In the data rows, the value 128 means zero.
Here are some numbered points:
  136  109  127  100  156  116  118  116  115  113  115  122  121  100  119  105  108  120  119  111  109  133  110  103  112  103  162  156  127  120  120  120  117  123  116  106  105  147  111   99  104  156  117  146  122  126  123  119  101  151  116  114   96  101  105  150  104  105  126  139  107  107  191  115  120  107  111  116  139  104  116  168  131  103  134  105  120  135  104  127  122  128  127  108  107  147  157  108  215  124   99  135   99  102  104  151  113  156  108  118  104  145  117  170  112  141  105  122  130  122  120  126  106  129  104  122  109  113  105  129   99  107  109  126  106  109  119  105 0
  141  111  147  120  134  111  111  110  132  133  111  119  116  100  120  131  108  109  126  123  112  145  113  109  104  106  130  162  109  126  104  103  121  168  131   99  126  124  119   95  121  113  122  125  113  130  119  112  107  159  118  131  102  102  130  184  114   98  103  128  103   97  116  117  102  101  108  141  144   95  112  172  123  127  135  108  167  110  100  135  143  159   99  136  114  118  169  103  161  117  117  129   98  100   99  137  130  136  122  115  120  118  115  105  129  168  103  121  118  144  112  129  105  134  128  105  103  108  110  175   98  124  104  159   98  107  124  104 1
  164  128  183  114  130  103  176  126  118  123  165  121  110  101  163  146  107  102  155   98  124  107  103  118  103  102  103  112   98  153   96  128  114  151  126  103  142  118  136  112  137   97  105  170  105  155  106  159  100  129  131  116  114  108  149  126  109  106  121  101  103  114  110  115  100  109   98  104  176  100  110  148  138  104  110   96  105  112  150  127  199  172  100  146  116  149  135  101  145  108  105  117  109  115  126  133  157  119  135  112  125   99  142  114  110  128  156   99  113  119  109  148  112  128  120  102  102  113  102  121   98  195  123  122  103  106  129  133 2
  129  105  144  122  158  102  110  114  117  137  118  121  103  109  112  126  124  102  127  156  124  137  122  121  127  100  119  135  118  124  109  114  124  160  106  102  103  114  105   98  101  107  104  158  109  133  121  129  126  170  129  134  105  103  109  185  121  101  136  142  140  117  122  106  110  100  105  104  120  108  100  126  113  126  115  163  117  109  118  134  152  107  106  110  114  111  114  103  164  127  107  114  100  116  119  126  156  130  134  147  107  107  123  132   98  154  109  102  129  130  122  130  109  153  112  118  104  126  112  112  109  115  102  158  103  106  147  114 3
  148  101  129  113  149  107  104   96  115  143  150  104  121  132  122  128  128  131  115  111  153  109  108  142  110  111  129  116  121  112  108  131  122  137   96  112  106  126  123  106  101  109  107  142  119  131  128  125  124  132  100  110  109  111  101  117  109  104  115  131  110  136   99  109  129  118  100  114  123  120  116  168  101  155  124  105  123  110  109  114  165  113  122  122  113  224  124  115  187  115   95  111  106  109  133  127  121  137  124  150  111  113  110   98  118  130  113  118  174  106  117  129  118  116   96  116  255   98  108  119  101  122  128  123  105  104  133  120 4
  139  105  188  104  132  114  118  119   99  137  120  138  106  121  122  102  115  101  144  156  124  166  110  116  148  103  175  196  114  149  115   99  120  150  115   96   97  107  104   99   98  128  110  156  121  117  140  107   97  174   99  254  105  100  136  147  111   96  133  151  127  104  120  102  133   98  110  127  105  105  106  109  117  138  116  111  132  118   98  166  139   98  115  105  100  101  130  110  149  132  106  136  102  103  104  130  138  138  108  121  101  105  107  119  113  192   99  112  117  155  110  105  134  143  131  121  106  125  175  126  100  143  102  160  103  103  141  116 5
  113  115  125  186  156  106  114   99  116  103  133  109  116  109  105  125  144  119  110  108  149  121  124  105  106  117  126  124  158  139  108  109  125  126  176  111  126  114  108  112  139  125  122  134  115  142  126  119   98  126  120  120  154  108  122  115  111  115  109  115  108  160  120  158  112  118  108  130  116  120  119  110  150  148  120  112  121  170  121  136  123  110  123  103  107  137  133  128  112  135  126  128  128  160  113  113  109  125  120  137  144  127  118  130  116  112  112  121  162  117  134  119  151  110  105  140  130  104  120  129  112  107  116  122  106  102  118  134 6
  111  237   99  112  108  255  110  183  241  100  103  147  210  139  115  101  144  204  103  113  122  142  159  110  117  255  150  210  143  120  228  134   98  100  138  150  241  255  126  114  144  213  168  103  186  101  147  119  120   96  117  107  116  137  186  102  116  177  106  125  135  149  113  108  120  154  159  176  222  136  255  122  143  111  255  104  174  191   95  120   96  103  161  103  119  114  184  133  103  152  255  255  171  121  138  101   99  153   99  106  154  255  101  255  229   98  221  255  121  128  105   99   97  103  155  159  103  105  105  255  105  103  195  100  144  103  102  132 7
  111  108  110  103   99  165  107  190  128  112  102  130  142  157  116  100  138  133  113  104  119  146  126  134  127  150  144  129  124  125  176  136  100  110  100  149  125  153  106  109  110  149  145  112  181  107  155   97  125  107  126  112  105  118  105  111  123  175  123  142  118  146  116  105  103  132  150  151  140  136  171  124  108  103  117  116  110  135  104  123  108  136  113  109  110  155  143  103  112  148  131  130  135  100  115  103  108  119  105  198  115  132  110  117  147  110  146  137  122  102  112  105  101  102  107  136  112  109  118  125  118   99  173  115  228  120  101  120 8
  150  164  128  135  139  213  106  127  155  110  102  122  125  105  104  100  115  134  110  107  127  128  127  113  104  170  128  153  197  143  137  115  104  104  157  137  144  186  114  117  141  177  131  109  147  107  139  123  112  108  112  108  117  102  161  100  137  142  143  122  168  170  117  141  142  122  131  112  131  113  152  125  126  100  148  105  106  136  101  114  106  100  190  100  116  116  164  150  128  127  141  145  160  135  138  121  106  141  102  106  104  160  116  175  113  109  139  141  107  118  109  102  115  104  118  146  135  146   99  138   96  107  120  119  121  116  106  171 9
  104  116  121  139  118   99  255  169  109  178  161  180  106  138  116  176  121  118  135  169  148  108  118  255  136  102   98   99   98  126  120  114  158  114  106  124  121  108  122  169  110  105  107  185  106  156  127  107  149  133  255  106  125  217  100  123  218  118  107  118  103  128  107  104  101  119  105   95  190  120   94  123  114  235   96  240   97  103  207  130  126  221   94  108  101  106   97  100  102  107  155   96  128  124   98  150  174  103  136  101  218  102  143  120  100  116  122  113  197  120   97  219  102  157  194   97  105  117  133   97  255  147  110  119  112  119  111   99 10
  111  102  111  117  211  113  148   98  114  134  118  107  123  158  115  119  122  104  130  112  138  139  125  117  150  105  107  140  129  110  126  136  184  158  110  103  103  113  120  123  183  102  115  105  102  108  133  110  122  144  108  116  107  134   99  162  132  103  112  128  118  111  116  208  121  108  149  102  111  127  103  130  135  217  106  128  113  107  104  162  120  111  102  135  118  110  118  115  108  180  131  115  106  108   99  154  134  141  114  135  132  108  115  103  103  144  105  104  159  133  139  116  128  141  141  154  113  104  140  177  166  133  101  149  101  106  162  108 11
  113  138  101  116  115  138  123  131  155   99  108  127  131  108  117  117  114  171   97  129  121  128  183  127  120  146  121  156  131  115  125  105  118  111  147  126  119  181  130  104  134  173  138  130  122  102  131  119   98  107  183  114  125  118  147  112  103  121  109  115  112  163  119  101  133  141  119  187  173  109  142  106  124  149  156  108  255  148  110  118  111  107  131  104  101  133  134  117  106  120  206  155  121  110  130  112  103  156  103  127  129  140  101  183  198  105  123  138  203  139  137  118  101  118  116  120  116  117  112  203  119  105  115  126  115   94  114  113 12
Which two points above are nearest to each new point? Their numbers follow each, nearest first.
  102  127  111  130  105  116  112   93  123  108  156   99  124  107  107  106  118  129  110  115  106  105  107  106  105  129  123  108  142  104  105  121  123  139  114  137  140  108  117  114  180  116  111  141  104  116  107  144  110  134  115  101  173  139  119  103  106  118  112  116  109  166  102  183  134  128  144  121  122  115  114  121  109  116  138  105  105  148  139  106  126  143  110  113  113  129  110  163  109  112  106  117  139  147  121  118  108  115  109  115  121  125  108  130  120  106  121  111  165  107  132  128  147  132   98  137  172  104  115  107  142  108  121  113  105  100  124  111 6 4
  155  133  133  118  125  105  126  109  111  107  137  121  128  114  132  115  127  110  227  107  124  106  110   97  100  109  136  101  135  116  115  131   96  146   99  111  134  101  103  113  107  103  104  132  119  125  124  130   97  124  104  133  111  114  117  119  163  118  152  124  145  107  107  114  112  103  105  105  120  135  113  154  114   98  112  134  102  112  115  154  139  107  112  104  164  107  105  118  201  139  101  118  105  126  122  125  159  113  131  111  109  108  132   99  101  142  150  106  119  104  128  127  159  135  110  150  147  122  105  104  107  106  137  115  109  130  135  126 3 2
  115  147  150  175  115  106  182  142   92  174   99  255   98  164   96  148  103   96  137  255  128  184  255  111  196   98  119  106  100  102  128   94  255  133  170   99   92   97  107  134  116  116  116  127  104  105  165   99  111  232  110  255  121  116  162  153  151  100  142  195  104  103  132  104  144   95  152   95  135   93   94   96  255  133  100  255  104  102  113  158  113  108  103  110   94   99  104  100  100  103  143  105  107  102  121  255  211  133  131  110  103  102  134  124  101  204   99  101  113  220  106  158  152  200  217  104  103  148  255   97  192  181   94  171  100  145  136  108 5 3
  106  149  106  110  102  197  147  255  134  114  100  250  155  151  138  148   95  163   99   95  123  164  232  151  189  135  120  155  105  234  183  146  129  101  154  152  128  134  131  131  114  166  172   98  132  104  148  103   98   98  252  117  104  160  146  128  161  186  102  105  114  116  122  100  139  150  209  129  211  116  187  101  196  142  145  115  151  113  101  115  104  107  147  142   98  104  136  104   97  118  243  187  147   97  132  112  108  242  103  136  154  161  112  164  255  107  158  122  126  143  128  116   96  109  182  111  101  112  182  241  138  136  123  120  120  103  133  128 12 8
  127  177  112  141  105  115  106  105  146  105  135  113  103  107  127  143  124  152  115  129  106  100  104  109  130  106  109  104  105  135  100  113  111  126  117  126  119  114  143  148   98  109  102  122   99  147  100  217  196  107  123  105  138  139  219  113  144  115  147  105  187  119  115   98  170  154  104  103  106  121  109  126  102  108  109  129  141  102  151  106  130  157  140  167  184  137  107  176  124   99  111  100  123  133  143  122  129   99  172  100  113  122  170  117  107  109  123  106   96  129  106  134  120  124  123  100  134  184  107  110  121  191  119  103  105  160  112  108 2 3
  120  109  120  101  104  102  138  115  105  151  143  113  121  120  236  147  110  107  161  140  116  104  104  122  249   95   97  114  106  171  106  134  129  152  103  112   99  102  219  255  130   96  107  121  100  134  103  148  255  105  108  104  123  185  101  124  190  112  133   98  144  103  109  103  177  121  110  101  113  112   97  144  116  122  101  113   99  100  228  104  176  117  106  255  242  110  105  127  115  110  105   99  115  111  131  124  182  106  181   98  115   98  227  101  101  145  146   95   96  133   99  134  125  163  142  103   98  134  132  104  153  255  106  118  108  200  225  141 2 3
  104  174  107  121   97  115  114  109  255  111  255  101  102  112  201  190  154  255   97  103   97   98   96  112  170   99  104   98  117  250  103  111  106  129  100  171  121  126  255  255  108  110   93  192   96  136   99  255  255  103  149   94  200  249  255  106  203  103  131   96  251  188  102   94  255  200  102  117  110  106  103  164   98  109  108  121  255  102  255   97  111  255  107  255  255  119   99  209  103   95  110   97  174  162  175  112  127   95  196   95  110  116  239  144  116  100  167   98  101  137   99  121  114  199  117   99  102  255  109  124  160  248  116   97   96  134  118   96 2 9
  115  125  122   95  157  110  110  117  123  117  118  111  122  105  187  138  102  145  104  121  133  116  152  100  123  129  131  169  140  148  118  132  114  117  147  133  132  119  116   96  121  138  117  104  125  119  125  119  106  101  132  122  108  105  113  125   95  126  112  110  130  102  187  125  171  206  127  173   99  120  124  112  111  161  166   99  176  226  109  126  119  112  255   97  152  141  149  129  105  111  105  151  101  116  151  112  104  137  113  185  101  102  111  113  132  110  122  108  107  129  255  114  121  116  129  122  121  100  167  158  106  131  128  118  108  119  147  165 6 0
  103  134  105  112   99  117  104   99  191  132  224   99   96  108  123  161  170  175  102  130   98  100   94  151  136  109  106   99  117  115   98  126  123  131  110  155  118  123  255  243  119  100   94  124   94  177   96  160  238  108  114   99  226  145  191  110  135  103  112  101  218  131  105  111  151  156  104  121  101  117  100  138   98  115  109  125  194  110  166  101  124  204  127  160  158  136  110  165  103   96  112   97  115  141  145  127  129  102  173  102  110  105  201  104  104  109  113  100  115  119  103  129  118  140  102  101  126  182  124  124  157  143  118   99  101  122  113   99 2 6
  198  124  180  100  147  110   98  121  104  123  112  126  100   98  123  128  106  102  117  120  126  131  150   95  130  114  134  131  117  157  106  108  140  120  188  109  103  112  111  113  109  131  121  141  119  130  137  120  146  122  112  147  122   97  132  113  103  111  193  111  114  105  166  108  151  112  102  118  105   98  105  104  112  104  110  105  115  123  125  126  134  106  141  103  100  127  136  113  116  106  113  120  101  112  142  140  124  130  135  167   95  104  145  110  100  133  107  112  100  136  126  127  144  131  127  113  115  193  136  107  114  154  107  137  104  136  158  161 3 5
  100  108  117  118  111  134  115  135  167  116  111  105  198  222  120  106  203  142  119  106  122  147  107  222  101  194  163  115  118  106  179  219   93  106   99  212  121  163  101  124  255  115  148  104  185  101  143  115  113  104  102  105  139  148  103   97  133  208   97  172  130  211  100  199   95  153  184  172  113  232  153  148  110  103  115  125  105  124  102  121  105  136  112   99  119  118  133  153   99  154  123  125  223  144  128  100  104  103  110  123  168  132  101  110  121  101  184  138  114   96  110  100  118  108  115  210  108  107   98  111  121   96  236  100  255  112  109  110 8 9
  125  109  114  119  146  104  203  112  106  147  110  157  126  135  138  166  116   95  193  140  110  124  126  123  231   97  117  149  101   96  114  112  146  152  115   98  102  105  120  113  118   99  109  111  106  105  115  116  136  138   97  175  110  126  122  255  149  100  139  153  150   97  144  100  133  100  113   96  102  111   99  118  137  145  115  255  142   94  110  161  143  106  114  181  155  100  104  100  115  114  126  111   99  106  127  150  221  111  144  112  101  104  140   99  103  183  108   98  108  243  117  129  116  157  199  112   97  140  139  141  137  116  101  169  103  115  183  107 3 5
  108  170  112  161  109  109   99  101  116  108  198  104  110  115  100  124  130  143  129  106  120  105   99  105  105  108  115  106  123   97  101  124  112  124  114  143  153  100  140  145  108  111  105  128  110  150  107  169  112  122  142  102  199  154  127  101  145  126  113  111  131  125  100  146  126  133  113  117  103  164  123  129  107  126  119  108  112  124  124  112  116  134  125  126  145  150  107  167  115  115   98  109  139  160  110  109  104  100  132  102  140  126  110  114  110  104  108  119  114  112  108  134  184  114  104  124  151  123  109  103  126  108  129  100  108  115  115  111 6 4
  130  100  129   98  132  113  100  107  113  135  116  118  119  124  141  105  133   99  118  112  117  120  120  138  131  112  120  119  154  111  132  123  136  141  116  115  106  123  101  112  142  112  107  128  120  119  128  103  123  131   98  129  107  109  113  165  110  107  124  122  116  141  112  123  112  113  115  103  109  108  109  128  110  117  108  130  112  130  127  144  119  118  105  101  109  139  139  105  120  118  109  124  102  111  116  127  129  135  127  112  131  118  114  118  113  124  110  115  147  117  126  116  131  122  101  131  104  112  130  125  130  141  109  125  117  109  141  119 3 6
